In the rows, 128 means zero.
Rows swapped in pairs by one turn or mirror: which row each one swaps with
The rows were stretched afterwards, more along some directions than others.
guv: [101 131 134 124 150 138 148 142 163 135 144 121 123 87 121 121 138]
zev: [136 184 125 135 131 121 135 145 114 157 89 128 134 113 95 124 118]
zulo: [95 141 173 132 157 135 133 125 182 115 155 140 120 101 156 109 112]
namit: [115 199 160 122 137 133 125 161 142 155 119 145 137 87 96 97 94]
Mup: [111 163 95 147 165 130 159 129 121 133 132 93 108 115 123 152 119]
zivi: [99 117 150 108 172 131 127 138 166 134 134 106 120 117 155 142 144]
sifiz: [126 134 163 104 113 144 107 132 133 128 147 142 143 86 99 135 148]
binov: [134 136 133 127 124 111 120 95 175 150 140 130 127 116 133 110 136]
dif: [110 124 153 114 135 133 137 136 162 126 158 137 126 82 120 118 147]
Sibeg: [146 132 89 132 126 122 138 142 111 133 121 107 114 145 105 123 106]
temak: [136 155 91 169 128 132 161 148 113 119 115 109 145 129 93 103 95]
Tus: [124 135 143 102 115 126 104 106 147 128 153 144 137 118 144 130 149]
Nuvav: [143 161 128 144 133 108 126 149 132 125 113 128 103 123 136 127 109]
tobaf: [127 149 165 135 133 132 146 147 155 110 160 123 106 85 109 108 129]
firo: [147 92 125 119 112 138 138 176 93 123 114 109 123 127 122 128 132]
Tute: [135 187 136 133 130 126 130 136 113 145 86 132 133 113 106 131 124]
Pipum: [99 118 149 111 168 126 120 136 168 138 133 111 122 112 154 135 142]
fofa: [139 170 135 132 127 123 129 129 112 147 63 131 139 113 117 134 120]
Gige: [128 153 156 131 128 130 135 147 152 120 159 125 105 80 96 109 139]
sipe: [117 136 144 113 158 125 120 117 134 132 94 120 116 123 150 163 154]
Ketef: [113 101 165 104 128 128 124 114 167 135 142 150 130 89 137 126 163]
padat: [118 164 122 128 138 139 141 162 141 155 137 95 141 107 86 103 113]
nal: [98 176 166 131 158 136 137 149 173 120 154 135 117 93 130 101 90]
latan: [126 111 110 175 138 132 158 80 128 97 109 127 143 122 145 109 102]
bila: [138 156 116 148 139 127 154 148 122 105 123 112 121 114 87 113 112]
Gokis: [119 103 174 97 122 126 119 116 176 137 154 159 126 95 143 115 153]
mobib: [103 132 163 148 149 138 154 118 184 113 150 134 116 101 151 102 112]
bavo: [144 127 90 130 124 119 127 125 117 130 118 122 131 142 111 112 113]
zuza: [126 156 160 142 137 130 147 137 156 106 145 128 111 84 102 113 132]
sison: [126 113 153 103 120 123 106 110 157 150 135 159 129 114 140 109 131]
nonu: [140 145 87 172 120 121 150 106 109 101 107 128 130 109 97 125 124]
zor: [135 156 112 136 112 114 132 130 152 124 162 133 155 115 91 92 119]
Fadem: [136 191 132 137 129 130 136 147 109 147 96 127 131 104 92 124 113]
lariz: [95 183 170 123 153 139 125 155 168 132 142 144 129 85 115 103 100]
bima: [103 120 157 111 166 125 125 143 176 147 136 105 126 118 157 120 131]
Mor: [121 149 152 117 146 111 112 123 183 144 155 133 143 118 138 120 112]
sipib: [137 123 105 131 124 124 129 105 122 130 117 128 121 132 147 143 137]
pif: [123 123 107 135 152 131 156 131 123 121 126 92 117 147 161 140 110]
fuso: [139 132 108 128 125 127 121 121 113 132 109 133 128 136 127 111 103]
mapus: [137 118 102 129 131 120 121 114 125 139 111 125 133 143 130 118 113]

zuza is swapped with zivi
Gige is swapped with bima
mapus is swapped with Fadem
firo is swapped with Nuvav

